128 stands for zero in the data rows.
Here are some points:
[124 172 127 255 115  94 163 121  99 115 225 159 116 242 168 113 217 255
 127 146 127 101  96 127 103 128 197 132 108 128 209 198 100 171 115 136
 126 216 211 110  90 229  81 128 139]
[126 128 200 255 114  96 157 127 103 116 129 129 115 240 166 111 127 255
  98 146 126 101  98 122 104 138 192 255 110 119 211 129 102 164 113 139
 255 129 210 110  91 237  82 110 139]
[130 104 109  78 128 215 193 126 167 156 129 129 152 128 139 255 123 128
 127  94 122 244 205 136 111 128 127  98 106 126 112 103 133 104 129 128
  86 108 123 202  98 128 207 198 114]
[140 121 109  86 137 106 114 114 118 130 109 126 129 158 128 140  90 117
 144 128 122 103 104 116 112 116  99 132 120 128 105 118 140 129 106 138
  85 111 105 131 214 102 128 133 116]
[128 178 117 127 169 128 128 117 102 138 129 135 116 159 120 128 137 121
 127 107 120 110 128 114 128 122 166 132 106 128 115 120 107 170 129 126
 126 108 136 137 127 103 102 114 128]
[128 109 108  77 138 168 118 118 129 127 107 109 119  90 124 147  92 101
 100  94 119 128 128 127 125 132 101  99 128 122 129 103 121 110 135 126
  88 110 127 125 135 104 153 140 127]
[124 192 117 127 175 124 117 114 102 140 129 136 118 173 128 116 149 124
 117 128 122 111 128 114 128 128 178 104 104 128 117 124 127 178 131 126
 117 109 138 138 167 105  97 112 126]
[128 170 119  65 163 126 128 122 127 121 144 128 102 122 107 123 110 112
 127 199 126 128 105 102 132 130 176  95 126 125 129 103 105 119 126 132
 126 115 111 104 115 108 193 109 126]
[132 109 109 127 128 168 119 117 130 130 106 110 118  91 125 128  91 102
  99  97 122 129 128 117 128 132 102  97 125 128 110 105 120 129 133 124
  87 109 119 129 134 128 152 139 128]
[126 178 127 255 116  97 167 118  99 115 129 146 118 249 181 113 228 250
  98 136 125 128  96 121 103 133 203 255 108 120 198 211  99 129 116 136
 255 221 213 129  90 128  82 111 133]
[140 128 127 127 137 113 112 112 122 131 129 121 126 154 128 128  89 115
 143 168 119 111 128 118 128 116  96  98 128 121 106 109 155 126 105 133
  87 112 106 139 205 102 109 137 115]
[128 110 116  79 123 128 117 116 129 127 129 129 121  90 128 123 113 128
 132 128 124 143 151 116 128 128 109 101 110 127 113 104 100 113 159 121
  88 110 119 118  97 110 129 116 132]
[125 177 166 255 116  96 167 117 100 116 189 136 116 240 181 112 231 236
  95 131 125  99 128 120 128 129 201 255 106 118 129 206 100 129 114 137
 255 215 127 109 127 194  83 108 127]
[122 196 131 124 119 128 175 113 129 114 112 101 166 229 178 126 246 118
  94  93 143 101  98 145 215 133 215 255 149 117 147 129  99 116 191 128
 255 152 106 127 127 128  80 128 116]
[131 130 110 127 169 109 115 116 136 118 114 147 116 104 143 138 127 121
  99  93 120 128 101 115 125 142 124  97 132 122 109 128 108 152 113 139
 107 129 127 114 127 108 106 126 122]
[126 127 119  78 128 112 128 114 176 114 108 101 175 113 118 124 148 128
  96  93 153 117 105 148 128 133 149 150 208 128 115 154 127 105 161 123
 159 110 127 111  96 107 128 128 116]
[132 128 108 109 128 128 136 173 104 115 113 162 118  91 174 128  87 111
 195 128 120 125 134 122 106 131  97 101 107 148 120 102 103 119 143 126
  88 129 120 131 106 128 154 121 142]
[123 172 160  77 128  97 111 127 127 128 110 101 121  92 103 120 127 100
 127 198 128 109 136 127 155 115 141 102 163 119 107 102 127 113 122 128
  88 108 110 144  91 137 120 128 113]
[128 108 110  79 115 115 111 114 173 128 107 121 146  91 103 117  89  97
 170 128 128 163 107 114 128 119 107  97 122 128 104 129 117 113 109 124
  84 109 101 116 184 103 103 129 126]
[133 102 120  75 132 115 127 114 129 136 123 112 165 128 128 113  80  85
 175  97 125 155  96 127  93 114 107  93 122 135 120 103 122 128 120 114
 126  97  97 110 210 108 128 126 126]
[123 128 170 255 124 128 204 114 100 128 173 129 130 255 212 115 127 228
  97 105 128 100 128 135 128 145 234 132 109 120 129 219  98 169 140 137
 255 129 191 116 127 184  84 128 124]
[128 107 107  80 121 146 128 113 129 196 109 101 116  92 104 116 127 102
 127 105 122 139 153 120 108 116 100  98 106 121 105 105 196 105 109 131
  88 112 127 112 128 107 128 149 123]
[124 106 127 100 112 100 144 255  99 122 108 101 162 128 103 128  90 117
 253 238 132 246 123 115 102 120  98 132 104 178 135 103 127 154 135 123
 126 113 127 182 127 105 139 110 115]
[126 193 177 255 116 128 128 127 103 112 129 152 118 255 201 112 229 255
 127 124 125  97  95 123 128 138 212 132 107 120 208 220  99 176 120 138
 255 236 209 110  92 210  83 110 128]
[130 109 112  77 152 161 114 127 129 121 129 120 116  92 116 128  89 104
 102 128 128 128 127 125 131 126  99  99 149 120 111 100 156 108 129 128
  88 108 127 128 105 128 115 150 140]
[130 111 113  79 128 135 112 115 129 120 110 129 117  92 116 130  90  98
 110  99 123 128 125 127 125 128 109  99 128 123 107 110 110 113 129 127
  87 109 108 117 127 105 141 131 128]
[128 109 127 127 133 136 113 127 142 121 112 128 116  90 120 128  91 103
 107  97 122 102 128 116 118 130 109  98 138 128 107 106 120 120 127 129
  88 112 113 117 161 105 140 127 126]
[128 110 111  79 138 139 113 114 145 120 111 132 117  90 109 124  88 128
 115 101 123 101 123 127 128 127 108  98 134 128 129 129 117 117 132 128
  86 129 114 117 127 128 151 129 124]
[131 106 110  78 124 145 128 120 131 116 109 134 117  89 127 130  88 103
 120  97 121 105 126 127 114 127 100 132 123 127 107 129 118 129 131 127
  88 110 112 117 139 104 146 131 129]
[131 128 108  77 128 255 115 112 180 184 107 100 129  93 100 136  98  98
  94 114 128 211 128 198 210 115 127 100 128 126 103 102 255 105 104 122
  85 107 102 249 156 104 235 228 128]
[128 125 121 124 114 128 114 119 116 128 128 137 129 100 104 120 127 129
 169 142 123 131  96 113 128 126 127 107 114 118 120 131  99 156 132 128
  99 110 111 112 110 111  84 110 125]
[127 110 110  80 129 131 117 114 127 127 106 105 118  93 125 125 106 128
  99  99 123 105 138 126 148 128 127 100 120 122 108 107 132 110 125 128
 126 110 116 127 135 103 128 130 124]
[131 108 109 103 115 132 131 169 102 114 113 160 118  94 172 128  88 112
 197 106 120 122 128 122 108 131 100 100 105 128 118 104 102 118 129 126
  87 135 119 130 108 109 155 124 139]
[128 128 165 225 126  97 128 115 103 115 134 102 145 255 203 128 255 128
 127  98 139  96 128 147 181 145 245 255 119 119 195 201  98 138 174 128
 255 196 140 119  93 161  83 111 118]
[130 107 111  79 140 155 113 116 129 121 107 122 115  92 119 138  87 101
 104  97 124 128 128 122 126 128 127  99 143 122 109 101 127 110 127 128
  87 110 115 121 125 128 130 139 134]
[128 109 110  77 129 141 114 117 129 122 110 128 129  90 120 129 127 100
 107  97 123 102 124 118 118 129 127  98 137 122 108 107 122 114 127 129
  86 129 113 129 152 128 147 133 128]
[143 120 108  89 135 103 112 112 120 129 110 122 131 160 100 135  88 119
 127 176 120 101 103 127 112 128  97  98 122 128 104 129 128 133 108 138
  86 129 105 129 215 128 116 133 115]
[123 117 119  79 117 128 128 112 129 112 110 102 171  93 112 128 105  98
  97  95 142 124 105 132 128 138 127 119 208 119 112 168 103 107 129 128
 126 109 127 129  98 103  85 130 117]
[130 106 127  79 132 222 193 124 172 159 106 100 158  89 135 255 136 100
  96  94 125 255 210 133 113 118  97  99 128 126 129 129 131 105 110 128
  86 109 124 214 100 117 206 209 116]
[123 113 157  87 117  99 116 113 233 128 129 129 129  97 109 127  90 107
  98 103 128 128 128 130 107 149 110 110 235 119 124 129 102 107 129 121
 124 108 102 111 127 104 128 114 116]
[124 232 171 255 124  96 205 114 102 128 158 117 129 128 213 116 246 128
  96 128 134  98  94 139 138 128 240 255 128 117 212 129  99 162 129 136
 255 129 172 116 127 177  82 112 124]
[128 112 111 164 115  98 148 134 104 114 121 124 129 120 189 119 110 147
 118 112 127 107 133 141 112 122 103 124 107 121 129 129 127 114 113 128
 137 160 144 124 127 134  96 115 143]
[140 118 109  82 136 128 128 113 129 132 108 123 129 153 101 141  88 114
 143 168 120 128 108 115 107 117 127 132 118 122 105 110 127 129 107 131
  86 111 106 138 205 103 110 138 117]
[128 106 108  79 125 255 116 114 129 203 105 102 132 128 101 132 123 128
 127 128 137 128 255 239 255 128  97 100 128 131 104 102 255 129 103 121
  86 129 104 255 137 102 255 128 128]
[129 112 114  79 133 126 112 113 129 119 109 110 117  91 107 132 127  99
 103  99 125 105 128 122 128 119 108  99 139 120 129 104 118 112 133 128
  87 108 127 129 123 106 135 123 128]
[128 108 108  80 114 128 112 113 168 134 109 118 145  90 100 119  88  99
 127 128 127 128 109 114 109 128 105  99 118 123 102 116 116 112 110 125
  85 109 104 112 178 100 105 128 124]
[128 107 112  79 137 154 117 114 152 121 109 111 117  90 111 156 127 103
 127 128 142 198 156 139 128 128  98  98 171 119 117 100 220 104 113 128
  90 109 121 129 127 134  90 128 150]
[125 180 189 255 128  96 128 117 102 128 220 156 119 255 184 114 223 128
  95 137 126  99  94 123 103 128 204 255 108 120 207 209 127 174 115 138
 255 230 207 129 127 221  83 128 135]
[140 128 110  83 137 107 111 127 117 131 109 125 129 156 103 128  89 115
 145 171 128 104 106 114 109 116  99  97 120 121 106 115 146 128 109 137
  86 129 104 134 210 128 111 134 115]
[126 163 164 127 115  96 160 127 102 115 129 129 115 255 218 113 202 128
 127 116 125 128  98 136 106 134 175 249 128 119 205 192 127 147 113 143
 255 235 210 110  91 221  81 111 144]
[128 104 127  79 122 255 116 127 176 205 129 129 134  92 102 132 131  97
 127 109 141 225 255 245 255 115  98 100 103 127 103 103 255 107 106 121
  84 108 102 255 132 104 255 247 114]
[126 134 141  79 119 128 128 115 149 113 109 129 182 137  99 146  97 103
 127 218 128 101  96 116 143 129 111 116 128 118 129 174  98 117 112 126
  89 110 100 112 127 102 113 116 128]
[125 130 193 255 113  97 130 124 102 128 129 139 117 155 125 112 177 128
 107 128 133 126 114 130 104 133 137 218 116 121 184 135 127 131 117 132
 220 172 174 109  92 240  83 111 141]
[128 131 133  79 120  97 128 127 152 115 108 102 171 111 100 148 127 100
 123 189 128 105  98 117 128 131 117 109 210 120 105 156 127 115 121 128
  89 109 102 113 127 102 117 119 115]
[128 128 111 127 123 109 135 116 107 133 108 102 120 128 128 128 166 104
  98 128 128 104 140 131 154 115 113 112 110 119 111 129 117 129 129 125
 113 117 113 141 119 110 127 116 116]
[128 107 107  78 128 255 115 112 172 207 129 101 129  91 101 131 154  98
  93 111 147 224 128 255 255 116  98  99 107 124 105 102 255 105 107 121
  85 109 101 255 113 103 255 243 113]
[128 112 161 103 114  97 128 114 213 113 135 129 175 128 108 124  90 117
 106 114 135 144 104 123 104 143 127 111 128 120 124 190 127 107 129 121
 126 109 127 112 106 104  81 114 117]
[128 128 110  79 128 128 113 127 143 122 110 127 118  91 120 128  88 103
 108 128 121 128 119 116 121 128 107  99 138 121 109 107 120 129 125 126
 126 107 113 118 157 106 128 130 125]
[128 128 111 127 141 129 111 116 137 123 110 129 118  92 128 128  90 105
 104  95 128  98 112 127 118 136 112  98 137 122 129 110 117 124 123 129
  88 110 115 114 169 105 134 127 126]
[129 106 110 108 112 120 128 255 101 115 106 115 152  91 107 138 127 100
 255 128 121 172 130 127 104 134  98 132 103 206 128 103 127 150 159 121
  85 109 104 129 154 102 218 111 129]
[126 110 111  80 135 136 128 114 129 129 106 129 116  93 126 128 100 128
 101  98 122 102 137 124 141 120 106  98 123 123 108 107 137 109 120 127
  90 110 127 125 149 105 152 128 125]
[128 128 127 127 128 136 111 114 137 120 114 134 117  92 102 128  88 100
 127 106 123 104 120 116 133 128 118  98 137 121 129 129 127 123 138 128
 126 109 127 121 127 106 156 128 122]
[125 206 208 127 128  95 163 128  99 128 129 217 116 128 174 111 200 255
 102 128 124 102 128 116 128 174 243 255 114 128 227 227  98 211 118 138
 255 210 235 129  94 244  80 110 128]
[128 115 108 173 120 128 115 135 105 128 129 255 128 200 133 128  87 103
 127 117 120 119 128 115 105 128 117  99 128 172 124 102 105 203 244 126
  85 110 105 115 157 102 144 128 200]
[133 128 110 127 128 147 123 152 105 116 112 129 115  91 155 140  90 105
 180 101 122 120 132 120 108 128  98 100 113 145 110 102 104 116 129 123
 126 120 115 123 111 108 150 124 128]
[145 128 127  78 146 104 128 112 193 128 117 129 125 117 101 128  86 100
 136 152 132 100 128 115 128 128 152 132 172 119 102 135 129 127 106 128
  87 108 102 113 199 128  90 130 128]
[127 104 109  78 119 128 117 111 174 204 107 100 132  91 102 128 157  98
  96 114 147 128 255 255 255 115  98 132 105 128 104 102 255 106 108 120
 126 108 127 255 111 128 255 243 114]
[130 107 110 138 128 105 140 127 129 115 114 136 129 102 188 128  89 126
 156 128 128 115 139 132 109 127  98 107 105 131 133 104 111 112 121 127
 102 158 132 131 100 120 125 117 144]
Then 12 other points, each followed by its number:
[123 123 124 127 121  97 114 113 146 113 109 129 150  95  98 144  93  99
 121 158 128 104 104 119 149 129 127 103 189 119 106 132  98 129 126 125
  88 111 103 114 110 128 128 123 116] 0
[128 232 169 255 127  95 206 114 100 113 155 114 132 255 212 116 248 209
  96 102 135  97 128 140 140 145 243 255 111 119 210 218  97 162 129 135
 126 219 169 114 127 177  82 128 120] 1
[123 134 129  80 140 101 113 114 129 126 106 102 120  92  97 127 115  98
  96 137 146 113 141 122 142 128 117  99 144 128 110 103 113 112 132 125
  89 110 116 129  94 119 119 128 117] 2
[139 128 109  80 128 116 114 127 129 137 109 123 147  91 100 121  89 128
 172 117 129 163 107 114 110 120 108  99 120 124 104 114 127 114 109 122
  86 109 102 114 189 101 102 129 127] 3
[120 101 125 127 127 141 113 107 133 128 110 127 119  95 128 136  81 110
 118  91 122 117 123 112 128 122  93 100 111 132 103  95 120 112 129 136
  89  99 110 128 161 112 128 132 126] 4
[123 113 125  80 116 100 117 127 112 126 114 104 129  92 101 128 160  99
 121 128 132 173 150 127 108 120 114 132 117 122 110 129  97 129 175 125
  96 111 109 113  90 132 128 114 125] 5
[129 111 111  81 128 104 112 127 129 127 110 124 129  90 128 119  89 128
 158 126 123 146 103 112 105 124 109  98 119 121 107 122 105 129 114 124
 126 109 104 112 154 105  92 119 126] 6
[131 109 111  80 138 128 128 127 147 121 129 129 118  90 116 134  88 101
 127  97 123 110 128 127 124 127 127 101 137 121 108 129 130 111 126 127
 126 112 113 121 130 105 132 138 131] 7
[122 115 160 177 128  97 130 118 102 115 172 129 117 110 141 116 144 128
 127 128 128 141 129 127 104 126 103 168 120 118 190 110 136 109 114 130
 190 159 140 111  93 128  83 113 128] 8
[124 109 106  78 122 160 118 115 124 209 108 129 115  89 107 116 180 103
  97 103 120 145 128 117 109 115 100 132 128 128 106 104 211 107 110 131
  87 110 105 112 130 108 138 150 123] 9
[124 106 118  79 121 128 128 117 120 125 108 102 116  92 121 144 121 100
 127  98 149 184 197 169 122 117  97 101 128 119 125 100 227 105 110 127
  99 114 127 122  89 128 128 128 129] 10
[129 131 110  87 169 110 116 116 138 118 115 129 117 100 145 137  88 120
  98  94 119  95 102 115 128 140 123  99 133 120 109 127 108 152 114 138
 106 112 144 115 199 107 107 124 121] 11
Which two of these numbered points are nearest to each point below, looking only along the 2 directions in which the first points spread most? Their numbers follow each, nearest first.
[128 126 110  84 164 111 116 115 135 119 115 129 129  96 139 135  87 115
 100  96 121 128 104 115 125 128 121  99 133 121 110 120 110 146 115 137
 100 129 138 115 194 128 114 125 122] > 0 11
[150 111 108  79 113 128 128 127 204 142 110 136 155  90 102 119  85 100
 186 118 132 166 103 127 110 117 122  98 136 128 129 118 123 120 106 123
  87 108 103 114 216 103  91 133 130] > 3 4
[127 110 113  78 134 154 118 117 148 122 109 105 118  91 112 157  97 102
 127  97 147 128 167 143 126 119 100 100 170 118 119 102 229 106 111 128
 126 129 116 133  90 145 128 128 145] > 9 10
[122 136 127  79 137 104 128 113 130 125 107 102 122  91 101 128 114  97
  98 137 144 112 138 127 143 116 127 100 142 128 107 102 113 110 132 125
  88 108 127 140  95 120 119 113 115] > 7 2
[128 128 127  80 113 104 112 114 129 125 113 125 136 128 102 118  89 128
 159 128 125 142 104 114 104 124 109 100 117 121 107 121 103 124 114 123
  88 108 127 110 144 104  91 116 125] > 6 11
[128 123 109  84 160 114 128 117 137 128 112 144 116  97 139 135  88 115
  98  94 120  97 103 116 124 140 122 132 135 128 109 123 127 143 116 136
 100 114 127 114 194 105 113 125 120] > 0 11
[128 109 108  79 128 128 111 112 129 142 109 136 129 128  99 118  88 128
 127 118 134 167 102 112 110 119 127  99 128 128 104 115 122 118 129 123
 126 110 104 114 213 102  93 128 129] > 0 6
[128 162 127  78 159  98 110 113 166 128 121 111 117 113 100 118  89 101
  99 163 131  97  99 115 145 119 168  98 201 118 104 129 126 131 105 139
  89 110 103 129 139 103  96 117 115] > 0 11
[131 116 127 127 120 128 115 136 104 111 169 255 129 199 133 128  86 102
 255 117 119 120  99 117 104 159 116  98 129 171 124 101 105 202 245 126
  84 108 102 117 155 101 148 113 200] > 11 6
[128 108 111 127 141 154 116 116 156 121 107 111 117  91 110 155 127 100
  97 128 142 194 155 137 129 128  97  99 170 128 119 100 217 106 114 128
  89 111 118 131  91 132  90 163 148] > 9 10
[133 109 109 127 128 106 111 115 155 128 108 122 139  90 128 128  89 100
 160 123 130 128 106 114 106 120 107 132 118 128 105 118 109 129 129 124
  85 109 102 112 161 128  99 122 125] > 6 11
[124 128 196 255 115  95 128 119  99 111 232 173 114 231 166 113 198 255
  99 128 128 101  98 125 105 139 179 255 128 119 129 185 102 129 113 139
 255 129 201 110  90 243 128 113 143] > 1 8
[128 112 111 127 141 137 128 113 138 128 108 115 129  94 126 118 101 102
  98  98 122  99 139 120 135 122 127  99 127 122 129 115 141 110 114 128
  90 111 118 120 159 104 153 132 128] > 7 2
[142 123 111 127 135 102 111 112 119 129 113 124 135 159 101 137  89 121
 151 181 128 100 102 117 112 117 101 132 128 122 104 129 119 137 129 128
  86 112 106 125 212 103 111 128 117] > 11 0
[126 128 144  95 115  99 113 112 195 114 125 124 160  96 107 123  89 114
 107 119 130 128 128 123 106 128 102 107 185 121 129 170 103 110 110 121
 105 109 127 111 127 102  82 116 117] > 11 0
[130 128 111 127 136 153 113 114 148 128 109 127 115 128 117 128  87 101
 106 128 122 128 124 120 127 128 106  97 141 120 111 129 127 113 129 128
  85 107 114 120 128 105 133 137 128] > 7 2
[125 207 172 255 117  96 188 114 101 112 194 146 121 255 212 113 235 254
 127 114 124  97  96 127 108 128 215 255 107 128 215 129  99 175 129 138
 255 236 206 129  93 128  81 110 127] > 1 8
[128 106 109  78 119 127 119 112 129 176 107 100 129 128 105 128 169  99
 110 155 128 128 173 127 140 114  98 109 104 125 104 112 118 105 109 132
  86 113 103 129 124 102 128 128 128] > 9 7
[131 110 111 127 133 146 112 117 146 121 109 125 129  90 118 134  87 103
 107  96 128 107 125 120 123 127 127  98 137 122 129 103 124 112 125 128
  88 129 112 119 140 105 137 128 130] > 2 7
[127 134 138  80 128  97 112 112 145 128 109 101 182 149 101 145  96 104
 127 222 140  99  97 117 132 129 127 114 210 128 105 175 101 122 109 126
  90 110 127 111 125 102 128 116 114] > 11 0
[123 122 189 213 113  95 127 123 129 128 199 127 115 128 128 112 175 166
 110 177 135 137 125 131 103 129 122 210 117 119 170 119 100 123 123 131
 196 162 158 110  92 128 128 112 128] > 8 1
[125 234 172 255 128  95 206 114  99 128 146 111 138 255 208 128 253 198
  96 102 135  96  95 142 152 145 245 132 113 119 207 211 101 129 154 133
 255 214 163 118  91 128 128 110 119] > 1 8
[126 127 154 250 111  98 128 187  99 112 157 153 129 128 132 124 127 212
 127 163 129 189  96 127 104 132 118 132 104 121 198 137  99 167 130 127
 152 129 178 117 127 187  83 128 128] > 8 5
[132 108 106  78 128 175 131 118 142 136 107 102 129  89 128 198 104 105
  95  96 128 183 133 114 115 129  98  97 114 128 110 102 112 110 123 128
  87 107 149 159 126 111 141 152 117] > 9 10
[137 136 116  78 163 128 112 113 129 128 119 122 121 120 101 128  88 101
 113 155 133  99  99 113 128 128 157  96 178 118 105 135 131 129 105 128
  91 108 105 114 185 104  94 128 118] > 6 0
[124 117 164 208 113  94 132 120 102 128 183 146 116 122 145 115 141 189
  98 125 130 137 119 138 128 130 106 177 118 118 129 129 127 113 129 134
 203 172 148 110  91 128  82 112 141] > 8 5
[128 115 127 201 117  96 128 120 102 119 130 121 119 128 190 114 146 171
 105 114 125  99 117 134 112 128 114 154 105 121 154 124 113 118 114 128
 175 129 153 116  94 151 128 112 138] > 8 5
[128 105 108 127 114 135 128 186 103 111 111 183 130  95 112 123  85 100
 255 167 119 135 109 115 104 144 127 132 105 189 122 102 127 169 187 128
 126 110 102 138 160 104 181 112 128] > 0 11
[124 128 127 114 112 128 152 255 101 123 106 129 161  91 103 155  89 127
 236 235 129 249 115 127 105 119  98 102 103 166 129 105 100 160 129 124
  84 113 121 174 100 106 118 109 114] > 2 7
[129 128 108  78 120 126 119 113 113 174 106 101 119  95 105 120 166 100
 127 128 123 128 171 124 136 115  97 109 128 126 105 111 117 107 129 131
 126 112 103 116 127 105 213 145 122] > 9 10
[124 128 127 181 123  96 166 116 101 128 117 103 120 128 162 115 209 162
  98 128 130  97 105 125 118 121 127 188 107 117 148 160 101 140 121 134
 126 163 127 121 103 140  83 111 118] > 8 5
[126 128 161 127 111  96 122 146 103 112 222 223 121 146 122 116 111 128
 168 147 128 128  94 114 103 170 195 132 123 128 183 129 100 218 129 125
 189 129 175 111  91 128  82 111 145] > 8 11
[128 106 127  79 128 255 117 112 129 202 107 100 129  91 101 126 167 100
  94 114 128 218 255 255 255 116 127 100 106 124 102 104 255 104 105 123
  87 109 103 129 105 104 255 236 114] > 10 9
[127 108 116  79 118 104 114 114 164 128 111 108 129  91 128 120  96 106
 104 115 127 131 127 119 107 120 100 102 139 120 111 137 117 108 110 122
  90 129 103 112 122 128  90 128 119] > 0 6
[142 128 110  92 133 101 112 116 120 127 111 129 134 161 102 138  87 121
 149 183 119 102 102 127 128 118 101 100 124 121 105 128 120 134 106 139
  86 111 104 125 211 102 112 129 117] > 6 0
[132 104 112 104 128 128 122 255  99 114 129 111 153  91 105 128  87 101
 255 225 123 178 128 111 103 134  99  98 104 128 129 102  99 148 129 121
  84 109 103 178 152 128 219 110 126] > 4 2
[122 225 164 214 125  96 198 114 101 114 128 104 146 255 205 120 255 164
  94  96 143  98  94 127 187 142 243 255 121 118 192 201 100 135 178 126
 255 194 133 129  92 157  83 111 118] > 1 8
[124 128 127  80 128  97 110 114 129 128 114 104 129 128 100 120  96  99
 127 168 137 100 103 115 156 128 127 100 205 119 104 108 128 124 110 135
  90 109 127 118 110 111  96 114 113] > 0 11
[132 128 111  79 119 148 128 136 116 116 109 143 129  91 128 133  88 128
 127  98 120 114 127 119 111 129  99 100 118 137 109 105 112 117 134 126
  86 112 111 121 126 107 150 132 132] > 4 2
[123 158 154  77 144  97 112 113 124 132 106 100 121 128 100 123 142  99
  94 185 128 113 128 127 148 116 127 102 150 121 105 103 108 111 127 126
 126 129 127 149  94 137 128 128 114] > 5 7
[125 233 171 255 128  97 128 127 100 113 145 109 136 255 206 117 252 192
 127 101 135  97  97 143 157 146 245 255 112 118 206 211  96 153 157 128
 255 211 127 116  91 170  83 110 121] > 1 8
[123 125 128  78 121  97 113 112 149 128 129 103 159 101 100 128  95  98
 120 172 128 106 100 120 153 130 116 132 201 120 105 144  99 113 125 128
  89 108 103 112 112 128 120 123 128] > 0 11
[128 111 110  79 132 135 113 116 137 122 109 131 117  89 121 126  90 128
 127  95 121 106 117 116 120 126 108  99 118 125 106 104 120 120 132 127
  90 111 118 121 152 105 140 126 126] > 4 3
[128 118 108 127 142 128 119 127 111 110 159 245 125 212 159 115  88 128
 195  98 121 114  99 119 107 146 121  99 126 128 124 102 114 180 219 130
  89 111 104 124 173 128 134 120 128] > 11 0
[130 128 127 108 146 161 126 119 116 114 131 129 130 188 162 119  88 100
 143 128 120 114 102 130 128 136 127  98 122 159 125 129 122 149 204 128
  86 114 103 133 127 105 138 127 128] > 5 0
[129 104 106  79 120 125 117 113 114 170 106 102 119  95 104 119 160  99
 113 128 121 107 166 124 133 115  99 108 105 123 103 113 115 108 111 130
  87 111 103 116 127 105 128 144 122] > 7 2
[126 128 163 255 128  96 167 127 129 128 184 132 119 239 179 113 228 235
 127 128 126  98  96 127 104 130 200 254 105 117 187 202 127 166 118 137
 255 129 206 111  94 189 128 128 129] > 1 8
[135 106 110  79 139 191 128 119 129 128 109 102 131  91 152 182  93 102
  95  93 121 154 143 133 107 129  98  99 114 130 126 103 122 107 146 128
  85 111 130 156 127 128 173 153 115] > 9 10
[130 113 106 171 117 128 128 145 102 112 145 242 128 172 124 114  87 128
 127 133 119 128 101 115 128 154 107 100 120 175 120 101 103 197 225 125
  84 108 101 120 162 102 128 112 184] > 11 0
[127 171 134  79 128  96 128 111 163 127 129 103 118 118  99 117  91 100
  98 167 136 100 102 116 151 118 127  98 128 120 104 110 127 125 129 136
 126 108 104 117 116 106  93 117 116] > 0 11
[121 109 152 137 112  97 127 118 101 116 155 121 116  98 133 121 144 160
  98 128 135 152 144 142 107 128 100 150 124 119 178 106 149 109 117 131
 175 147 130 110  90 228  84 112 137] > 8 5
[124 208 211 127 113  97 161 130 101 112 255 222 117 255 128 112 196 255
 102 145 125 128  94 116 103 177 246 255 118 121 230 227 127 220 122 128
 255 207 238 111  92 244  82 111 152] > 1 8
[128 119 109  79 132 107 111 114 208 132 113 131 136 108 101 116  85  99
 152 139 128 114  98 114 126 118 127  99 165 120 103 129 126 125 104 125
  89 108 103 113 213 128  87 128 123] > 3 6
[133 119 127 172 129 128 115 126 108 128 178 129 129 216 141 113  85 128
 255 104 128 128  97 117 106 128 128 102 133 171 125 101 107 129 129 128
  89 129 127 118 159 105 136 117 202] > 11 0
[128 107 108  78 122 255 116 113 177 128 107 129 132  92  99 131 127  96
  95 110 137 225 255 241 255 128  98  98 106 127 103 103 255 103 105 122
  85 110 103 255 137 104 255 128 114] > 10 9
[130 105 107  78 119 132 116 114 112 179 105 100 118  93 104 116 163 100
 111 128 121 115 172 122 129 113 127 132 106 128 104 110 116 107 113 131
  85 129 102 116 122 104 220 145 125] > 9 10
[130 115 108  80 128 128 114 127 138 122 129 137 117  93 129 128  87 106
 127 128 128  96 112 117 128 135 127  99 138 121 109 111 127 129 121 133
  91 110 127 114 177 104 128 127 123] > 3 4
[128 128 110  88 169 110 117 117 137 119 113 148 117 100 143 137  89 120
 127  96 119  95 128 114 128 140 127  98 132 120 107 127 109 129 112 128
 107 129 147 114 198 108 128 125 122] > 0 11
[123 130 112  78 187 143 112 114 135 150 117 105 114 132 104 112 172 102
 127 152 128 128 141 117 180 118 125 106 109 128 102 129 169 109 106 127
 101 112 123 111 190 102 183 129 120] > 9 10
[130 108 127  81 135 153 117 117 148 120 109 106 118  90 128 157 127 100
  97  97 146 203 128 142 128 128  98  97 171 119 119 102 226 107 111 125
 126 110 117 129 127 128  90 128 146] > 9 10
[124 107 127  79 128 128 114 118 122 128 114 129 117  93 106 121  92 128
 147 128 122 133 145 113 105 131 108 132 110 134 129 101 105 116 161 122
  87 129 124 116 108 107 145 120 144] > 2 7
[128 114 160  91 117  98 115 113 234 111 124 113 189  96 109 128  91 110
  98 105 144 138 106 127 107 147 109 111 233 119 126 206 101 129 111 120
 124 107 102 111 104 104  82 116 128] > 11 0
[125 114 132  81 120 103 119 112 220 115 111 105 177  95 128 130  91 102
  95  99 143 126 106 135 123 140 114 112 217 118 116 190 101 105 118 128
 118 129 104 112 104 128  84 122 117] > 0 11
[123 161 120  83 128 128 147 112 129 115 109 101 129 175 145 128 198 105
  95  95 148 110  99 149 219 129 183 205 128 117 126 157 101 108 178 122
 226 120 103 120 127 114  85 117 116] > 8 5
[124 216 212 255 115  96 159 135 101 115 129 239 119 255 175 113 187 255
 104 143 126 101  95 114 104 187 254 132 120 128 234 231 127 229 124 140
 255 200 241 110  93 246 128 109 128] > 1 8
[128 106 110 127 114 128 128 112 128 188 107 101 122  98 114 128 127 101
  95 111 153 170 255 241 255 115  96 119 105 119 104 129 255 107 105 122
  86 113 127 129  98 128 182 186 115] > 10 9
[124 128 120  78 128 110 125 127 129 111 129 129 129 128 120 128 151 100
  95 128 152 120 104 149 203 133 127 152 209 118 115 129 105 106 162 121
 163 129 103 110  95 107  86 128 118] > 5 0
[123 114 147  86 112  97 121 115 103 115 129 108 119  94 104 128 181 104
 121 149 133 188 152 127 106 121 104 185 128 119 125 102  99 129 173 126
 112 119 127 110  90 202  87 128 127] > 5 8
